Every row has a hidden score. In each pair, how much higher is the second row's than the first's? 20 means about the same, 40 much higher and 0 much lower. The score is a weighted sum of the row's numbers plus the product of two more (or one squared), each taken from its middle value.
[ 17  -7  20  -1  -9  -7 -21  -2 -18 -11 -13 -14  -5 -15  -1   5]
[ 36  29  29 -39  34  36  35 -28  37  37  33 -33 -34 -33 -33  29] 23
[ 23 -23 -19 -19  25  29  14  29  20  20  21 -26 -16 -25 -21  26]
[  2  15   2  16  10   8 -21  18   1   5   4 -11  18 -13  -3   4] 18
[  1  14  18   0 -13  -6  -4   3 -15   7 -12 -12  21   3  13 -14]
[ 17  14  -2  26  -8  12   0  19 -20 -18 -20  -9  25   3  13  15] 17
[-17 -16 -20  11  17  11 -10   9  19  11  17 -16  10  20 -14  -9]
[ 27 -27 -22 -22  31  27  17  31  21  25  27 -31 -25 -33 -26  27] 22
[-59  47 -65 -62  57  49 -26 -67  64  58  58 -49  43 -32 -59  61]
[ 15 -62 -41  28 -30  10 -38  21  60  31 -44  30 -55 -29  34 -27] 15
[ 15  20  -4   8  22 -20  32  10 -12  28  23 -16 -24  11 -21  20]
[-28 -37 -37  31 -31 -28 -17 -41  37 -22 -33  39  21  29  25  43] 22
[ 32  44  22 -37  41  43  47  31  42 -33 -23 -33 -36 -19 -29  28]
[ 50 -52 -55  45  47  49  61  39 -45  58  52 -44  36 -38 -55  61] 14
[-18 -14  16 -12 -23 -19 -19 -15 -19 -24 -13  39 -20  19  26 -21]
[-22 -28  -9   5   0  42  -5  -7  -1  12 -20 -17  21 -23   3  -5] 16
[  5  12   2  14  -7   7 -15  15   1   4 -13  -8  16  -4  11  -8]
[  7 -20   5 -14 -10   2  12  10  -7   6 -19 -13 -13 -11 -19  21] 21
[ 13  12  18  -1   6  12   5   1  -6   9  -8 -10  -5 -10 -13   6]
[-23 -23 -13  24  28  12   4  24  24  27  21 -28  22  19  33 -31] 21
[ 11  -3  16   3  11   8  -9   4 -10  -8  -6 -11   4 -18   1   1]
[-11 -15  23 -11 -16 -17 -26 -14 -23 -20 -20  17 -12 -24  22 -19] 21
[ 15  15 -12  -7  12   9   7  13  10  -9  10  -9  -8  -6  -8   9]
[-48 -43  33 -32 -38  44 -31 -36  33 -48 -24 -34 -40 -17 -46  37] 21
[ 17  -9  11 -10  -9 -13 -18 -12 -12 -18 -15   4  -9 -16 -11 -14]
[ 14  12   0  15  -7  -7  -3  16 -13 -12   5   5  15   1  11  -9] 19
[ 25 -23  20 -15  25  28  17  26 -24 -26  23 -26 -19 -23 -22  24]
[ 47  46 -57  46 -46  49 -32  45  50  49  51  46  40 -35 -57  52] 13
[-19  25 -30   6 -18 -22  -8  17  25  27 -13  23  18  23  23 -16]
[ 29  26  25 -22 -26 -31 -32 -28 -44 -32 -32  41  38 -32  28 -27] 13
[-40 -40 -46  26  37  32  52  23  44  42  43 -31  24  46 -38  43]
[-13 -10  17  11  -7  -6 -16   0 -19  -6 -13   6  -9   5  26 -25] 19
[ 14  11  12  -5  -8  11   4  -9 -12 -12  -9   8  -6 -10  -7  10]
[-26   8  17 -21 -19 -33 -23 -27 -13  10 -31  22 -23  14  16  -8] 23
[-37 -10 -30   7  39  12  25  15  27  18  15 -22  -1  37  -8   1]
[ 13   1 -26 -10  -3 -24   7  19  -4  -6   3  16  16  25 -10 -33] 18
[ -4  18  26  -5  15 -13  -1  23 -23  11 -19 -19  23 -23  21 -18]
[ -5  -7  11  14  -7  -9   5  -8   8 -10  -9  10  12   7  11  -8] 20
[ 22  19 -18  19  16  17  13 -18 -19  19  20 -18  16 -15  17  18]
[ -3   4   3   2  -6 -12 -25  13 -11 -18 -18   4   1  -8  11  -3] 21
[ 27 -32 -34 -34  39  34 -25  22  43  32  37 -41  33  29 -33  31]
[ 36  24 -20 -23  22  25  19  29  24  24  22 -24 -23 -27 -25 -29] 21
[ 15 -18 -14 -12 -11  16 -22  19 -21  14 -16 -16 -17   8  14 -15]
[ -9  10  10  -8  -8 -11  -7  -9 -10 -10  12 -10  -8  -8 -11  12] 20
[ 26  28 -21 -21  25  24  18  28  23  24  23  24  30 -21 -22  24]
[-44  14 -46  28 -23 -17 -15 -39 -25  39 -33  42 -38  33  17 -21] 24
[ 29 -20  30 -17  27  25  14 -21  22 -29 -27 -27  31 -29 -21  24]
[-21   3  -9   8  16  10  -1  22   3   1   4  -8  13 -20  23  -3] 19
[ -8  12  20  30   0 -22  27 -30 -52 -22 -27  24 -51 -37  12 -18]
[ 24 -17  25 -11 -17 -20 -28 -13 -22 -24 -23  15 -11 -26 -15 -19] 20
[-16  -3  16 -10 -15  -9 -22  -9 -16 -36 -12   1  -2  20  21 -15]
[ 23  27 -31  32 -31 -29  30 -28 -24 -30 -19  -7 -33  29  26 -25] 23
[ 25  35  25  -8  22  29   4  -1  13 -24 -13 -22  -2 -21   4   3]
[-40  24 -43 -39  40  37  45  25  44  41  44  32 -45 -23 -38 -32] 21
[ 13  13  10  -1   7  -6  -4  -6 -14 -14  11 -13  -7 -15  11 -10]
[ 13  -7  12  -3  -7  -9   1  -5 -11 -11  -9   6  -3   3  11  -9] 22
[ 12  -5   9  -4  19  -4  -6  -3   8   4  -9 -29  -1 -20  -3   4]
[ 24 -28  26 -23 -21 -29  18  25  27  26 -25 -28 -25 -23 -20 -26] 24
[  1  -7   8 -17  17 -35  10 -28  -2  -1   2 -14 -23 -18 -22  36]
[ 41 -47  28 -41 -45 -42  44 -50 -42 -41 -39  44 -45 -34 -47  47] 28
[-36 -34  17 -24 -30 -25 -31 -35 -26 -34 -37 -38  37  35 -34 -32]
[-35  -3 -18  25   4   3   2  -7  24  25 -21  47  19  29 -10  -1] 19
[ 11  18  11  10   9  17  -9  -1  -1   7  -5 -17  10 -16   3   4]
[ 16 -20   7 -18 -18  -7  -6 -13  -7 -10 -13  16 -17  20   9 -10] 24
[ -7  -9 -14  17  14  14  10  16  13  18  14 -14 -15  17 -13 -15]
[-25  36  33 -52 -54 -44 -30 -35 -43 -36 -45  38 -64  41  27 -29] 24
[ -4  -7  21  -4 -11 -11 -25  -4 -20 -16 -16   9  -3 -20  17 -15]
[ 43 -23  -4  44  32  41  11 -13  75  51  29 -31  27   6 -69  43] 19
[ 31  33 -33  30 -29 -35 -25 -33 -29 -31 -29  30 -29  31  27 -33]
[-10  17  24  25 -16 -19 -31  24 -22   8   9  13  -8   2 -12 -15] 20
[ 50 -43  38 -43  42 -46  48 -50 -45 -33  45  54 -56 -45 -42 -30]
[ 39 -43  20 -50 -45 -44 -25 -61 -31 -42 -33  35 -58 -27  37 -36] 16
[ -8  -2   0  19  -4  12   3  14   6   8 -11  13  -1   8  13 -17]
[ 33  35   4 -44 -28 -32  52 -39 -25  43 -30 -28 -49  -1 -43 -32] 25
[-13  26 -15  30 -24  22  15  24  18  27  20 -19  23  10 -21 -17]
[ -6  20   7  11 -10   3 -15   6   2   4  -5   3  16   7   9 -16] 15
[  7  26   8 -43 -20 -31 -21 -21 -23 -13 -28  33  22 -21  44 -39]
[ 17  19  10  -8 -12  -6 -21   3 -12 -10 -13  11   0  -1  17   5] 20
[-20  20  -3  35 -16 -21 -31 -25 -25  23 -20   7  22  14   7 -17]
[-26  29  24 -19  27 -28 -29  28 -26  28 -25  33 -26  24  26 -26] 20
[-19  30 -34  26 -21 -14 -19  19  32  24 -40   9  32   9  28 -36]
[ 26 -22  24 -19  27  25  19 -21  23 -26  25 -25 -20 -25 -23  25] 13
[ 13   4  29   0  21  22   6 -17   2  17   5 -14 -12 -10 -15  10]
[-12  19  21  25 -27 -16 -20  31 -18 -16 -18  21  28  22  19 -24] 20
[-14 -12 -17  11  12  11  16  10  14   6  17 -12 -15  -3 -17  13]
[-15 -15 -19 -13  18  10  -7   9  16  16 -12  14  12  -8 -18 -10] 19
[ 16 -21  18  22  19 -20  22  15  23  18  23 -19 -23 -13  15  21]
[ 10  11  16   3  10  -3 -18   8  -1 -10 -11 -11   5 -17  17   1] 17
[ 14  11  23   3  -7  -5  -6  -1 -18   7  -9  -7  -5 -10   3   0]
[ 31 -35  31 -29 -28 -24 -26 -31 -36 -26 -33  21 -39  36  40  27] 34
[ 22 -16  21 -14 -21 -19 -22 -17 -19 -21 -17  18 -15 -19 -18 -19]
[-13  -4 -18 -25  -6 -21   5 -11  -4   2 -11   0   5  -6   0 -15] 21
[ 17 -24  12 -24 -20 -23  21 -19 -18 -18 -17 -22 -22 -18  22 -20]
[ 32  35  24 -49  43  38  54  31 -28 -39  47 -41 -52 -21  34  48] 25
[ 13   8  -3 -21 -20 -14  28 -23 -19 -12  27  23   8  -7 -22  24]
[ 24  10 -28 -23 -31 -13  -4 -13  -3  -8 -14  30  14  35   9 -21] 20
[ 25  -6  20 -19 -17 -11  20 -17 -18 -23 -14  18 -17 -16  31 -26]
[-33  18 -32 -27 -19 -17 -18 -19  24 -19 -26  22  21  20  29 -25] 22
[ 15   0  11  -1  -8  12   0   1   5 -10  -6 -10   3  -8   0   2]
[-29  26 -36  31  32  30 -14  28  36  37  37  30  23  42 -33  34] 19
[-22 -27  17  18 -30 -27  35 -29  34 -21 -20  31  22  34  26 -23]
[-12  18 -17  19 -15 -17 -13  15 -16 -16 -13  13  17  17  15 -13] 14
[-41  47 -49  41 -32  45 -17  49  43  43 -51  36  34 -31  44 -31]
[ 13 -11  13  -4 -10 -13   4 -10 -11 -10 -11  11   6   1   8  -1] 15
[-16  15 -21 -16  19  17  21   7  21 -14 -13 -19  13 -11 -15  14]
[-10  20  17  -4 -19 -15 -19  -4 -16 -21  -8  37 -10 -18  -8 -15] 19
[ 27 -10  -2  -5 -17 -16   3 -10 -21 -13 -21  18  18 -29 -11  19]
[-14 -12 -12  26  21 -14 -25  26  15  14  20 -22  26  12  26  16] 21
[-39  20 -43  28 -34 -44 -24 -45 -21  24 -41  34  24  36  26 -15]
[ 16  14   3   2   7   7  -4  14   0   6   3  -8  14 -18   0   8] 10
[  0  17  24   0 -10  -7 -17  22   9   6 -14   7  -1  -5  10 -11]
[-33 -35  27 -35 -34 -37 -23 -40 -27 -33 -33  35 -38 -25 -39 -31] 19
[ 20  19  19  -5 -12  13   0  -5 -18 -17 -17 -15  -5 -18  18  10]
[-46 -44 -24  18 -11  -1 -28   7  38 -25   3  14   5  11  25  34] 20
[ 34 -15  27 -19 -23 -18  15 -14 -25 -29  22 -25 -15 -24 -15  15]
[-11  -9 -16  19 -13 -13 -18 -13 -13 -20 -12   8  -8   8  14 -14] 19
[ 27   4  23  -1 -14 -11   9 -10  -1   9  -4  -6 -14 -32   7  26]
[ 31 -23  30 -21 -28 -27  19 -22 -31  21 -29 -28 -20 -25 -24  28] 20
[  5  17   1 -27  22 -19  18 -27  -9  18 -13 -25 -20   2  16 -10]
[-46  34 -50  35  43  38 -22  29  52  45 -33 -36  30  51  31 -33] 25
[ 26  33  19  34  34  35 -29 -31 -24 -28 -34 -37 -18  23 -20  19]
[-26  18 -32  18  27 -23  31  15  28 -16 -15  19 -27  25 -21  22] 25
[ 28 -15  29 -13 -21 -20 -30 -12 -25 -24 -24  18 -12   9  24 -22]
[-14 -12  13  18 -13 -19 -18  23 -18 -20 -17  18  20  29 -16 -18] 15
[-29  35  16 -32 -26 -22  39 -34  37  27  37  27 -31  36  32 -31]
[-56 -51 -58  41  31 -32 -21 -49 -47 -79 -41  51  43 105  49  61] 7
[  4  11   9 -15  18 -12  11  -8 -13  18  14 -15 -13 -18  -6   9]
[ -9 -11  13  -7 -10  13   9 -11  11 -15 -12  11 -10  10  15 -12] 21
[-18 -25  -2 -22  26  15   9   3  13   9  13 -11 -18 -27  10  -2]
[  2  11  17 -13 -14  20  21 -18 -12 -15  -5 -14 -21   2 -26 -14] 19
[-12 -14 -16  15 -11 -16  -8 -16 -12 -14  15  12  13 -11  13  16]
[ 11 -15   6 -18  -7 -22  32 -19 -11 -15 -14  14 -24  25  17  -7] 24
[ 25 -24 -21  -2  -1 -20  34  41  14  31 -34  -1   8  20 -20 -41]
[ -1  -3  -2  12  -6  -7 -15  11 -12 -10  -8   6  13   3  10  -7] 18
[-35 -36  18  28 -30 -33  42 -41  39 -26 -27  34  27  44 -39 -24]
[ 18 -22  10 -25  25  20  30  16  27 -17 -15 -22 -30 -11 -26  26] 15
[-41 -47 -48  38  39  41 -26  35 -40  42  46  41  35  40 -43 -35]
[-54 -31  19  27 -15  35  73  42 -29  41  40  37 -56  60  45 -21] 32
[  8  10   1 -22 -13 -16   3 -22  -6 -12  -8  14 -24   1   6 -10]
[ 28 -29  18 -30  31  26  35 -32  33 -27  32 -27  23 -18  24  31] 21
[-25  22 -52  37 -46  42 -25  36  16  35  34  36  26  33  25  39]
[ -8  32 -44 -10  30  25  53  13  28  36  -4  40 -44 -18 -19  35] 23
[ 28 -25  24 -22  28  27  25 -27  28  25 -24 -28  29 -25 -28  28]
[ 17  15  10  -1  -2  -3  -6   5 -12   5 -10   6   2  -8  13   1] 19
[-12 -18 -19  24  19  16 -13  13  19 -10  22 -10   9  15  19  32]
[ -4 -10  25  23 -15 -15 -24  -8   6 -14  11  14  -8 -25  19 -13] 22
[-15  20 -21  23  19  20  18  19  20  18  19 -21  22  18 -19  20]
[  6  18   5  12   2   7 -15  13  -9  -5   5   3   9  -3   7  -9] 17
[ 22  18  25  -3  13 -16  -3  22   7  12 -16  18  -7 -24  -6  11]
[ 15  12  15  -2  12  11 -17  14 -13   4 -12   7  -3 -16  -6   9] 18
[-22  -8  -6  -4  14   1   7  -5 -19  -9 -24 -17  12 -14   0 -21]
[-18  34 -45  27  10  31 -31   7  34  38  51  28   0  37 -40  36] 19
[-27  20 -26  21 -22 -20 -10  16  31  24 -15  22  14  34  15 -21]
[ -9  17  24 -12 -15  17   9 -12 -23  16  15 -21 -17  11  23 -19] 14
[ 22 -11  13  19 -15 -18 -17 -13 -19  20 -19  17  21  22  20 -19]
[ 22 -28  13  30  36  29  26 -36  33 -33  30 -41  33 -22  24  31] 18
[-29   9 -40  10  24  25   4   9  -6  27 -11 -16   8  32 -28  28]
[  5  -9  25  17  17  -4 -19  19 -10   6  18   6  -8  16  12 -21] 23
[-25 -38 -38 -16 -11  -5  -4  12 -20  -4   5  18 -25   6  15 -14]
[ 10  -5  10  -8  -3 -11  14  -6 -12 -12   8   8  -9 -10  -3  -6] 21
[-12 -13 -16  23 -20  35   9  32  12  20  13  -1  25 -29  -8 -13]
[-12 -14  -8  24  22  18   9  21  15  14 -19 -19  24   9 -15  16] 21
[  9  14  12  -4  -5 -15 -11 -20 -13  18 -13   7 -13  -7   6  -6]
[ 18  13  23 -16 -20  22  30 -22  17  11  30 -26 -10 -18 -26  17] 20
[ 21  19  20  -8 -13 -15 -22  -9 -19 -19 -16  12  -8 -21 -11  14]
[-33  22 -31   4  36  17  34 -14  41  15   1 -31  17 -30  -4   9] 28
[  7  -1  13   1  10  -2  -9   8 -12  -6   3   3   5 -18   7  -3]
[ -2  14  16  -1  10  10  -3  17   4   5 -12 -12  18 -17  13   7] 21
[-36  28 -28  37 -28 -29 -35 -30  21  31 -30  34  29  23 -35 -30]
[ -7 -10  -1  11   3  18 -15  15   9  -5  11 -13  12  -9  11 -11] 6
[ 13  15   0  14   9  10 -14  14   0   6   1 -13   3 -16   4   7]
[ 14  14  18   4  12  -6  -9  -2 -14  -8 -14   1   4 -16  11 -11] 21
[-20  21 -17  30 -21  19 -32  23  20 -29  18 -21 -19  14 -25 -19]
[ -5  19  24  23  15  15 -27  23 -21   8   9 -18  24 -23  20 -16] 18
[-33 -33 -33  35 -33 -34 -16  31  46 -30 -30  35 -39  32  27  39]
[  3  -3   9   5  -6  -3 -15  14 -13  -1  -4   0  16  -8   7  -8] 16
[-14  21 -14  30  18  22   2  23 -21  12  13 -22  29  10 -13  14]
[-22  25  22 -21 -24 -26 -24 -20 -24  21  26  30 -23 -22  25  25] 24
[ -4  -1   6  14  -6  -6  -6  10   6  -3 -14   8  13   5  17  -4]
[ -5  14 -14  25 -23 -15 -28  -7 -31 -22 -21  19  25   5  20 -21] 18
[-19  12 -30  11 -11 -18  30 -27  23 -13  21 -14 -22   1 -24  21]
[  8   9  10   4  -7  -2  -3  -4 -12 -12   4   3   0 -10  11 -11] 13
[-46  36 -48  24  46  37  50   7  53  33  34 -44  26  29 -31  31]
[ 28  30 -39 -32  33  31 -19  24  37 -30 -27  34  26 -19  28  37] 8
[ 14 -26  13  18 -17 -26 -12 -26  27 -23 -22  20 -24 -15  15 -12]
[ 22 -22  -3  21  20  21 -19  18   2  22 -19  12   6 -15  28  10] 22
[ 27  31   6  19  27  22 -21 -18 -27 -14 -24  26  24  32  26  17]
[-14  15   8   1  16   2  -6  14  -8  -8  16 -21  25  14   0   6] 18
[ 21  24  23  -5 -11  -8  -1  -3 -19 -18 -14   8  -1 -19  22 -20]
[ -7 -15 -16  20 -16  30 -16  25  14  13 -19  14  18  12  18 -20] 19
[  6   9  23   4   8  17  -4  -1   3 -17   7 -13   5 -13  -9  -2]
[ 15  -1  14   3  -6  -4 -20   1 -12 -10   4 -10   2 -17  12 -10] 20
[ 30 -39 -48 -36  28  35  43  26 -26  37  30 -33 -39 -16 -42  33]
[-22   5 -18  10  11   7  19   7  21  -3  15 -10   9   6 -16  26] 19
[-66 -63  24  34 -17  54  57 -47 -16 -23  69  38  29 -32  51  38]
[ 14  14  21   2  -3  -9 -19  17 -16 -14 -15 -10   3 -18  -3  -8] 18
[ 15  -6  19  -5 -13  14 -20  -5 -17   2 -12 -15  20 -12  -7 -11]
[ 3 10  3 15  6  8 -7 13 -1  1  1 -9 15 -3 -2  2] 20
[ 17  18  13 -15 -15  18 -13 -19 -13  18  17  16 -19 -14 -18  19]
[-26 -22 -32   9  18  13   4   5  28  21  27  19   4  32  10 -10] 19
[ 29 -34  18 -40 -30 -34 -16 -43 -26  39  40 -29 -41 -14 -40 -29]
[ 24  16  53 -37  -6  -7  81 -32 -22  18  67 -40 -13 -24 -50  39] 22
[-48  80  35  49 -47 -33 -23 -55 -36 -44 -31  70 -64  64  75 -57]
[ -4  13  -9  -9  10  18  10  18 -18 -16  12   9 -10 -16 -15  11] 12
[-17  13  -6  21  17  17   4  17   7   9 -13 -15  13   6 -17 -15]
[ 11  15  11  23   8  -1  -2  -5 -13 -24 -16   4   4  13  15 -16] 19
[ 20  18  20  22 -12  15 -22  20   9  11  11  11  21   7  17  13]
[-16   4   8   9  15  -3 -17  21 -10  12   4   3  12  -9  21  -4] 19
[-16  -9   6  22  -3 -15 -14 -13 -27 -10 -15  31  18   2  -4  -1]
[ 16  15  12 -29 -22 -31  40 -39 -15 -22 -21  30 -34  -9 -34 -13] 23
[ 13 -20 -30  12 -17 -15   2  10  -4 -18  -9 -13  10  34  11 -11]
[ 16  -2   3   0 -10  -6  -7   2 -17 -19 -13   5   3 -16  -3   7] 20
[ -3  17  -2  21  13  12 -23  20   4   8   9 -14  21 -20  -7  10]
[ 21 -18  24 -12 -17 -20 -28 -13 -20   9  14  15 -12 -22 -15 -15] 23
[ 15  16  14 -11  14 -14  11 -13 -14  11 -12  12  -9 -13 -14 -14]
[ 11   0  30  -9  18 -13  -3  -9 -16   0 -15 -26 -26  -6  12  -5] 21
[-18 -16 -23 -17  23 -16  -3 -29  -6 -15 -11  11  15 -11  15  18]
[-34  39 -36  39  38  35  33  35  37  34  39 -42 -33  33  37  36] 25
[  9  16  -3  -5  22  22   4  24  -5  10  20 -13  15 -21   3   1]
[-14 -20 -13  30  25  23 -30  27  19  20  21 -23  28 -28 -20  24] 19
[-18  16 -20 -18 -12  -3 -12 -10  22  13  -6   8  19  21  18 -15]
[ 13  -6  -4 -26  20  25  52 -28  25   5  11 -15  10  -6  33  37] 19
[-26  25  17  24 -28 -28 -19 -34  32 -25 -21  24  18  32  23 -23]
[ 14 -19   5 -20 -14 -16  30 -22 -10 -12 -11  19 -21  -2 -19  24] 14
[-53  58 -44  43  47  40 -35  37  54  52 -42  48 -48  60 -55 -56]
[ -4  13  -5  16  -8 -10 -15  -5   8   7  10   8  15   4  12  -9] 21
[ 22 -11  21 -10 -14  18   6 -13  13 -20 -19 -19  -9 -24  21  14]
[ 12  -2  11  -2   8  -5   0  -2  -8 -13   7  -9  14   5  10   7] 17
[ 17  -6   0  -1  12  11  -3  -2   4   6   7 -13  -2 -17  -5   8]
[ 13  11  26  -8 -12 -21  -6  18 -15 -10   5  12  -8 -20 -11  19] 21
[ 11 -19   4 -14  10  13  20   9  14 -13  17 -13 -18  -8  12  22]
[-28 -21  10 -31 -15 -23  36 -37  40 -21  27  20 -25 -20 -24 -28] 22
